The rows of Z fall into 4 groups, and each row is roughly a mix of its group's hidden directions.
Z (140 x 10):
[[ -1  29  -8  17  -3   2  12 -19   1  22]
 [ 23   1 -13  18  -2   0  21  19  22  -1]
 [-16  23  26 -11   5 -17  11 -12   3  -8]
 [-10  31 -10  -1 -17 -26 -11  -3   0   5]
 [ 14   9 -24 -13   3   4  -6 -24   6 -24]
 [-11  -1  11  -1  15  20   5   4   7  36]
 [ -1  -3  -3  -4 -16 -11 -18  20 -30 -14]
 [ 25 -29  22   5   8   5   2   6 -13   5]
 [ 17 -17   7  -5   5   3  17  -2  34  11]
 [-11 -13 -31  18  12  -6  13  16  -1  11]
 [  2  -4   9   5 -35   6  26   2  14  -1]
 [  1 -10  27 -32   7   1   0   9  -1 -17]
 [-21  -9   6   8  32   8   6  -3 -17  15]
 [ 21  15  14 -22   6   3 -10  27  -5  -8]
 [ 14  16   5   3   1  23  23 -26  -1   7]
 [ 35  -6  -5  -8  16 -21  10   6  -8  -6]
 [ -4  16 -10  19 -19 -17 -17   7  -2  23]
 [ 14  -5   5  20 -20  15   8 -13  19 -19]
 [  9 -15  13  -6 -10   3   6  38  10  -8]
 [ 20 -10 -22 -10  14  -5 -27  -2   0  16]
 [ 19  18   2  -8 -21   1 -23  -7  14 -17]
 [  7 -19 -16   4   1  17  -8  21 -26 -12]
 [ 19 -23  -8  15   0  -6  13 -15  26   4]
 [ -9  -5  -9  29   6  -8   2  26 -11  18]
 [  2   0  23  14   1  24  28   0 -10  11]
 [  9   7   1  36 -15  22  -2  -8 -10   1]
 [-19  23  -7  -1 -16  18  18 -18  -6   8]
 [ 11 -11  -5   0  10  -6 -29   3  -8  31]
 [ -3   5 -12 -12  11   1  -9 -32  -8 -26]
 [  9  11 -41   4  -3  -2  -5 -15   4  10]
 [  8  -5 -12  10 -16 -21 -25  -2   4 -24]
 [  7  -2 -26   7 -21   9   7  17  10  24]
 [  7  22 -36   0 -11   5 -10 -15   6   2]
 [-16 -11  24  -6  -2  -8  15  31   2   4]
 [  1 -12  27   7   2  30  -2  -7  -6  19]
 [ 18 -19 -12  10  13   8 -12  13  -8  27]
 [ 19 -16 -18  13  10   0   4 -18  27   4]
 [  8  -3  -8  33 -16   7 -26   5  -7  -3]
 [  0  10 -12  26  10  -1  -6 -23 -19 -18]
 [-11 -18 -16  -2   3 -37   2  -4  -5  12]
 [ 20  -3  14  13   4  -2  -8   6 -29  23]
 [ 15  -8   1 -16  -5   4   5 -32  25  -5]
 [ 10 -11  -6  12  -6  18   8  10 -36  -8]
 [ 17  -2  -4 -21   8 -21  18  17 -12  15]
 [ -6 -16   4 -14  31 -24   2  -5   0  12]
 [ -9 -12   8 -27  16  19   8   6 -15 -18]
 [ -4 -13  13 -19 -16 -13 -14 -25  -3 -18]
 [ 24  14  -7  -4  -8   0   9   1  19  30]
 [  7  11 -24 -14  14   9 -13  27 -10   7]
 [ 10  -8  -1 -24  16   3  29  13  10  13]
 [  9  -7  16  16   0 -13 -23  -7  -6 -30]
 [-19 -24   1 -15   6  -4  21  17  19   3]
 [ -5 -13   3  24  13  20  13 -23  -8 -11]
 [  7  16 -23   9 -12  26 -15  -6  16   2]
 [-13  -9 -10  -4   1  37   1  16 -16  -6]
 [ -6  -1  19 -20   6   5 -32   2  18   4]
 [ 37 -16  -1 -12   3  -8  12  13   6  -8]
 [ 17 -12  26  11  -4  -8 -18 -20  -5 -16]
 [ -6   0  12  -3 -16 -19 -22 -29  -5  -8]
 [ 20 -22  23  -5  19   8  -6   6   4  17]
 [-32 -11  13   9  14   2   8  -4 -22 -13]
 [ 12  -6 -13 -10 -10 -17  -2  29 -23  -8]
 [  6 -16 -20  -6   3  12  34  -3 -15  -4]
 [ -9  20   3 -19 -28  10 -21  11   1   3]
 [ -1   9 -37   6   1  -4 -24   3 -12   9]
 [ 19  12 -21 -25   4  -7  -6 -18  16   0]
 [  0 -13  19   4  -7  26 -13   8 -27   5]
 [ -2  10   0  -4 -33 -30   3   5  12   3]
 [  4  31 -11   2 -15  27  -1  -7 -10  -8]
 [ 10  -3  31   2   0  25  -5  21   8  -9]
 [  9 -16 -17   6  32  -3   2 -14  10  16]
 [ 10  18   3  11   2  20  -9 -19  -8 -28]
 [-11  14   7 -38 -15   2   5  -1  -9 -12]
 [ 11   3   2 -10  27 -10  -5  -6  32  10]
 [-17  -6  10  14 -23 -18  -5  -7 -13 -24]
 [ -8 -17  22   2  18 -20   6   3 -24  -9]
 [-12  11   6  12 -26 -19  18 -19   7   2]
 [-30   7  -3  19   4 -15  -8 -17 -13  13]
 [  8 -10 -10  23   5   9  32  -7 -16  -2]
 [  6  -5  20   5  -2  24  17 -16  16  20]
 [ -4 -15  -3 -28  -4   5  19 -27  -8  -6]
 [ -3  -2  -6 -11   0   0  18  26 -11  32]
 [  2 -13 -29  -3  27   7  -3 -16 -12  -8]
 [ 17 -12 -12 -11 -20   3   5   9 -13 -30]
 [ 29  -9 -21  -8  13  22   8  -4   2 -11]
 [ 13   7   7   3  34  17  -5  -7 -19 -10]
 [ 18  -4 -38   8  -1   2   4  13  15  -4]
 [-15   1  15  20 -26   3   0 -14 -23  -3]
 [ -8  11   9 -16 -27 -14 -27   2  -4  -8]
 [ 20 -20  -9 -20   6  -7   6  21   9 -19]
 [ 11   7 -15  22   0  21  -5 -27 -11  -8]
 [-16  -8  -3 -27  23 -22  -2  -1  -1  13]
 [  6   4  11  21 -16 -32  -8   3  12 -11]
 [-13 -20  28  -8   1 -25  12  -4   4  -7]
 [-31  -9   2 -11  -7 -11  -8  -6 -20  21]
 [-13  -5   6  12  30   4  18  14   7  20]
 [ -4 -15   3   6  24 -22   7  -6 -29  -4]
 [ 21  -2  -3  10  23  27  -4   1  -3 -20]
 [ 17  11  -3  -5 -26 -15   6 -11  28  -4]
 [  4  -5  32   0  -1  14  20  15  -4  19]
 [  3   1 -26  15 -28 -13 -15   9  -9  -7]
 [ -7 -15   2  22   1  -9 -24  17 -22  -6]
 [ 14  -6 -28  16   5   8 -20  -9  20   2]
 [ -2  -8  -4  23  23   0  20  -8  10  23]
 [-33  -7  21  -6  11 -17   2  -5 -14   7]
 [ 10   8  -2  18   5   4  -6 -19 -22 -29]
 [  4  23  -4 -19  -7  10  16  27  14   2]
 [-17 -16  19  -3  16  16   5 -11  25   9]
 [  6  -7  -5  -5   4 -18 -19  16   5  34]
 [  0   8 -20 -21  -7 -14 -12  29  -6  -9]
 [ 16   2 -11   8  31  22   1   2 -14  12]
 [ 40  19 -12  -1  -5  -7   8  -5   5   1]
 [  0  -4  29   0 -19   7  -7  17  -1 -26]
 [  0 -25  10   9   5  -7 -24 -27  -3  -9]
 [ -1  -4 -13  -2  12 -14   6   9   5  40]
 [ -7  -3  27 -29   0  -5   8   9   4 -20]
 [ -8 -15  25  -3 -23  -4  -1  16  24  -4]
 [  5   7  -4  31   8   1 -16  27 -13  -2]
 [-20   9  38   1  -6  -3  11  -4  -7  11]
 [  5  16   5 -28   9  28  -7 -10  13  -3]
 [-33  -2  -2 -10  19 -16   7 -14 -10  -9]
 [-14  13  17 -13 -10 -17 -13 -29   5   5]
 [  2  18 -10   4  -1  -9 -18  -7 -28 -24]
 [-18 -14   5  24   4 -26   5  -1 -20   6]
 [  4 -15  25  15  15  13   7 -12  -2  25]
 [  4  10 -14  20 -17 -12  -4  14  14  27]
 [-11 -16  19  -1  31   8  -3 -22  -2  -3]
 [ -1   2  14   1 -39  14   7 -13   0 -12]
 [-15  19 -31  -4  -6 -21   8   7   4 -10]
 [  1 -10  13   3 -12 -18 -24   5 -26 -16]
 [-10   8  -3 -27  10   7 -16  12  27   9]
 [ 27  -1  -7  17 -19  -6 -20   3  15 -13]
 [ -2 -23  27  -1  12   2   4 -14  24   5]
 [-18  19  16 -33  -3   0  -3 -13  -6  -4]
 [-15 -14   5  29  -1  13  18  19 -12  -6]
 [ -3 -24  27  13 -15   2  -3  -5 -22  -9]
 [-16 -14  11   2  -1   3 -27  26  13   9]
 [ 20  -4 -16  10  10  21  19 -13  15  14]
 [ 14  -8  11 -14  27 -17  23  -9  -8   0]
 [-24  -3   2  10  27   8  -1 -10 -25   9]]

Each list below has three rows that fit no group; the rest each fit one group, if only roughly. Name those rows in the order they come.
  k2: [ 23  10  19   1  -7  15   6  12 -11 -27]
  k923: [  0  13 -15  28 -11  16   0   0 -11 -25]
  k654: [ -1   6  22  -6  17  11 -18 -25  11 -16]
  k555: [ 10 -23  22   0 -15 -16  15  14  15  -4]
  k883: [ -4   2  -5 -14  -2  -5 -15 -10   1 -41]
  k830: [-35 -13 -10  -1   3  -4 -12 -16  -3 -18]
  k629: [ -1   9 -13   2  19  16  15   3 -27  20]
  k380: [  9 -17   8  12   3  12  35  -9   0  16]
  k336: [  0  -7   0   3 -27   6   6 -29  23  -8]
  k463: [ -1 -11  26   6  11 -16  -4  12  -3 -30]
  k182: [ -9  -5 -18  17  24   6   2 -21  -5 -22]
 => k923 k830 k336
  k340: [  2  26   4   4  15  14  -6  18 -21 -19]
  k372: [-22 -13   6  14  19   1 -13 -15  -6  24]
  k320: [ 20 -16  10 -10   7  22   0 -24   4  18]
  k102: [  4 -18  -7 -21  -3  20 -10 -14  18  19]
  k113: [ -5  -2 -10  25   3  -6 -10  19  12  29]
  k397: [ -3   1  12  30   3   9  28 -18   7  -5]
  k360: [-29  24   0 -18  -8   7   0  15  15   3]
  k811: [ -9  -2  10  21   7   4 -19 -19 -25  16]
  k636: [ -4   3 -13  -4 -11  -2 -15  -7   6 -40]
  k543: [ 10 -13  -4  26   7   4 -28  -9 -16  -9]
 => k320 k397 k360
  k28: [  8  -9   3 -21  22 -27  11 -16   8  -1]
  k203: [-21   4   4 -25 -16  -3   0  15 -26  -1]
  k724: [-32   6  -5  13 -16  -4  -4 -20   0 -18]
  k558: [-16   1   2  18  -5   8  22  13 -28 -12]
  k40: [  2 -28 -17   1   4  10   8  30 -10   0]
  k616: [27 -5 21 -7 16  6 21 14 -9 -4]
  k935: [ 19   3  16  19 -19  16 -13 -14   6 -16]
  k953: [ 13  11   6  33  -6 -20 -10   0   4 -17]
  k853: [ -9  23 -15 -12  -9 -11 -10 -10  14 -26]
  k276: [  0  -4 -32 -26   5  14   3 -14  -2 -13]
 => k558 k935 k276
  k257: [-21  -8  -9   7  -8  19  -1  -6 -21 -27]
  k751: [ -2  -9 -24  -9 -20 -19 -22   5   3 -17]
  k224: [ -4   1   4  30 -10  20   1 -20   6  20]
  k260: [ -8 -17  -1  -4  28  27   0  -8   6  17]
  k865: [ -6 -17   2  28  -6 -28 -12  -3   3  13]
  k998: [ -5  22 -13 -22   1 -19  -2   5  25  11]
  k586: [ 30   7   8  22   4   2  -2 -27   3  -2]
  k634: [ -6   3   5  -2  30  25  19   5 -16  -5]
  k236: [  0  11   1 -12  18 -21 -17  10 -29  -7]
  k517: [ -5  -3  -6  24  -6   1 -12 -14  30  18]
  k581: [ 14 -12 -20   9   1  10 -25   6  -9 -24]
 => k751 k224 k517
  k715: [  2 -32  -1  11  -2 -17   0 -12  26   5]
  k458: [-21  27   4 -18  26  -3   1  -4   5  -6]
  k608: [ 14 -13  24  -9   1  24  16   7  -8 -18]
  k13: [-14  16 -28 -19  -1  -7   4 -11  -6  21]
  k227: [ -2  -2 -10 -18  11   8  -6   2 -10  39]
  k211: [ -9   0 -25 -13  24  14  19  -9   4  12]
  k994: [-29  17  19 -24   0  -6   9  -1  -9  -3]
  k547: [-14   9  -5 -26  -1  19 -10  -7   8  27]
  k813: [ 26   5 -24 -14  -3  -5  -3  13  -1 -24]
  k195: [ -5  24 -20  -8   7  13  12 -24 -11  12]
  k250: [  5   0 -27  -4   9   6  13  -4   2 -35]
 => k458 k227 k211
  k467: [-32   9  -9  19 -12  -5  12 -17 -10   0]
  k610: [-11   4  -7 -14  18 -32  -1 -11 -20  -5]
  k280: [-23  10   9 -32  16  -2 -14   6  -7  -4]
  k568: [  0 -15  14   3  -5  23  23  20 -17  -9]
  k529: [ 27 -25  14  13  10  -7   4   4  10 -16]
  k538: [  8   3  12  -1 -17   3  21  31  16   8]
  k446: [-12   1 -13 -11 -22 -26   2  21  -8 -12]
  k134: [ 16   7  14  -1 -19 -14 -18  -5   7 -29]
  k333: [  9   0  -3 -40  18  10   3   5   4   8]
  k264: [-19  -8 -19 -11  18 -23  15   8   3  16]
  k744: [  0  -5  -6   5 -13 -11   6  23  29  21]
  k235: [  6  24  -3 -13  -3 -15 -34   2   7   1]
 => k280 k568 k333
  k918: [-18  12 -24  13 -14  22   2  -7  -5  18]
  k68: [ 21   1  16  12 -18  16 -26   3  -4 -14]
  k579: [ -7  -4   4  11  18   4  -9 -31   1  26]
  k476: [ -1  21 -25  18  -6 -14  16 -13 -12 -11]
  k377: [  6 -11 -31   9  11 -22 -18  -5 -12   1]
  k484: [ 12 -24  11   4  10  -2 -12 -25  13 -20]
  k210: [-18  -3  30  12  11  -2  21 -17   4   5]
  k566: [ 24  15   7  19 -19  -8   4  16  18   8]
  k451: [ 14 -32  -2   7  11 -13 -14  12 -11  16]
  k142: [  4 -18 -14   3 -19 -14 -15  19  24   3]
  k216: [-19  -6  -2  34 -12  20   1  -2 -12  -3]
 => k210 k566 k451
  k973: [-19  10  -6  -1  -9  15  25  11 -28  -3]
  k688: [ 19  24  10  10  -3 -10   2 -17  27  -3]
  k652: [  9  24 -12 -22   3 -12  14  22 -10  -7]
  k970: [-12   1  -2  18  28   7 -22 -21  -8  -5]
  k411: [ -4  23   5   9 -32 -12   3   1  20   0]
  k315: [ 16 -14   6 -27  25 -14  -6  -7 -12   1]
  k682: [-19   7  -1  -1 -17 -24  -8 -11   5 -29]
  k601: [-18  22 -10 -11   5  22   3   2 -12  24]
  k131: [-11  -3   9  20  19  22   3 -19   0  21]
  k200: [-18   0  23  -3 -29  -7  22   7  -7   0]
 => k973 k652 k315
  k300: [-20  16  -4   4   6  -3   3 -34  -6 -18]
  k254: [  8  14 -39 -12 -13  -6  -4   2  -3 -11]
  k367: [-11  16 -13 -26   2 -23 -18 -11   9   2]
  k504: [ 19  -9  -5  -4   3  22   6  12 -13 -31]
  k418: [ 27  -6 -21 -15 -18 -14 -17  -6   5   0]
  k65: [  3  13  29 -21   2  12  23 -12   1  -2]
  k160: [ -6 -13  -1  25   3  20  -9 -26 -16  -1]
  k457: [ -4  16 -16   7  -2   8 -20   6   0  35]
  k718: [-17   1  -3 -18  -1 -22 -20  23  -1  15]
  k130: [ -1  20  19  -1 -19 -19 -19  -3  16 -12]
 => k254 k418 k160
  k860: [ 16 -18 -10  33  14   7  -9  11  -7  -7]
  k835: [  3   3 -35   3 -11  -3  25 -10  -9  -9]
  k496: [-25   4 -20   1 -13 -20  -2 -14  20  -5]
  k97: [ 25   9   3 -18 -26  -3 -17  16   1   3]
  k312: [  5  -7 -33  19   5  16  -8  -7  -8 -16]
  k491: [  0  -1  21 -18  -4 -19 -16   5  27  12]
  k89: [ 11 -24   9 -16   5  27   7  21  -1   2]
  k832: [-17 -30   0   0   2 -18  13  -4  17  17]
  k189: [-9  0 -1 -1 35 23 -2  2 -7 18]
  k384: [ 13  18   0   8 -35   2   8  10  11  14]
  k808: [ -3   3 -16   9  13  10  25 -12 -27  11]
  k824: [ 17  -7 -12  32  -2 -15  18 -10   9  -3]
  k115: [ -7  -1   8   5  20  -4  38  -2  -9 -14]
 => k835 k496 k384
